In the data rows, the value 128 means zero.
Here are some points, each followed by its number:
[165 165 179 160 147 157 161 157 164 169 153 161 153 158 153 168 177 160
 149 152 154 173 166 169 159 170 166 165 168 175 167 166] 0
[178 195 146 195 134 132 194 195 194 198 133 186 179 156 181 178 161 185
 181 179 185 139 141 133 185 130 189 198 132 129 133 132] 1
[188 178 193 167 140 142 172 158 187 194 146 156 150 136 159 194 191 152
 160 141 141 184 153 162 152 165 168 165 161 178 160 156] 2
[170 177 160 176 159 157 181 177 171 180 163 190 186 159 183 148 156 190
 186 186 189 136 153 154 173 154 168 173 150 142 154 147] 3
[155 145 148 153 154 175 166 169 143 153 155 163 152 185 141 161 141 133
 142 158 153 185 181 184 167 185 156 149 194 184 185 187] 4
[144 141 156 142 173 184 142 141 149 143 186 152 149 165 146 149 160 150
 151 153 159 165 171 183 149 184 149 170 189 187 185 179] 5
[160 158 159 156 187 191 156 176 158 148 149 161 168 161 168 150 180 167
 149 169 154 167 180 172 184 168 155 140 171 156 173 171] 6
[159 171 134 163 146 128 186 192 175 186 198 180 185 180 184 168 128 184
 197 153 197 141 132 166 198 134 192 135 154 143 159 153] 7
[159 172 145 169 175 161 163 177 165 158 176 170 158 174 157 152 159 145
 146 163 157 163 165 167 182 166 135 157 168 159 169 179] 8
[182 195 134 195 141 134 197 196 194 191 156 182 195 150 196 132 142 196
 194 194 191 135 153 134 192 132 184 191 131 132 138 142] 9
[176 169 181 172 150 151 162 137 172 171 156 132 139 131 146 197 196 158
 181 131 149 183 162 163 168 161 172 159 157 177 161 169] 10
[166 172 156 181 154 173 190 185 168 181 153 171 170 191 160 146 147 159
 157 175 164 158 158 164 162 166 151 154 154 156 160 157] 11
[165 154 171 150 166 161 155 152 163 156 175 141 149 137 158 175 187 165
 154 140 146 172 191 181 191 171 129 130 180 165 197 181] 12
New points follow, each followed by the numbers of its five nearest points above by angle, nearest first.
[169 174 174 175 155 165 174 164 171 166 145 176 164 159 161 173 170 156
 151 165 161 168 154 157 137 161 171 185 167 179 154 163] -> 0 2 11 8 3
[135 136 153 137 169 182 141 139 146 141 197 159 145 181 140 137 143 139
 140 154 160 168 185 197 143 197 140 178 198 195 198 186] -> 5 4 8 12 0
[154 148 171 145 164 167 152 152 154 147 178 145 148 161 146 186 167 159
 145 147 163 174 158 162 152 161 169 173 162 171 162 165] -> 0 5 10 8 6
[172 156 172 153 169 163 145 138 156 152 165 131 129 154 138 193 175 147
 170 130 133 194 196 185 175 184 137 140 180 171 190 180] -> 12 10 0 5 4
[156 164 169 169 164 176 175 169 160 167 143 177 167 180 162 169 147 169
 164 181 174 153 158 166 158 168 154 165 162 161 160 155] -> 11 3 0 8 6
[130 134 140 141 171 192 147 155 128 142 191 146 159 141 162 172 185 174
 169 146 155 182 199 185 197 181 136 128 175 166 199 182] -> 12 6 5 4 8
[156 130 178 129 191 158 128 129 141 136 185 173 156 178 147 186 163 143
 143 172 159 169 186 198 139 195 173 167 197 199 192 199] -> 5 4 0 12 6
[175 168 180 165 159 152 178 164 177 180 150 185 190 182 191 141 145 188
 180 192 193 137 151 155 150 155 176 175 149 150 146 145] -> 3 11 9 1 7
[163 162 184 173 161 165 171 165 167 173 143 179 175 169 175 158 168 176
 165 176 176 135 133 149 140 139 180 187 140 148 140 137] -> 3 1 11 9 0
[181 176 187 166 147 152 145 181 178 167 159 195 195 187 192 132 134 160
 193 198 193 133 137 139 141 156 187 186 182 139 136 142] -> 3 9 11 1 7
[180 193 136 193 148 135 197 194 193 192 166 174 193 152 194 134 147 195
 191 193 191 134 152 137 189 135 176 188 133 135 143 141] -> 9 1 3 7 11
[177 177 150 180 158 151 184 179 179 180 173 159 176 144 177 156 164 179
 186 172 170 151 158 151 184 151 166 168 150 150 154 154] -> 3 9 11 1 7
[190 174 181 188 182 139 172 178 169 194 178 198 189 184 194 133 137 188
 190 192 195 139 134 153 137 138 182 176 143 167 142 140] -> 3 9 11 7 1
[160 186 155 192 169 172 191 171 175 172 137 172 173 174 166 153 157 162
 148 174 168 157 160 164 149 164 168 166 167 174 165 170] -> 11 0 8 3 6
[146 153 154 145 193 180 153 168 153 149 167 152 162 153 160 180 176 154
 147 159 158 163 173 168 176 172 139 139 160 152 168 165] -> 6 8 12 0 5
[194 177 184 193 176 140 173 169 170 190 174 193 180 171 184 149 154 178
 178 179 185 151 129 148 132 134 187 181 140 177 137 141] -> 3 9 1 11 7
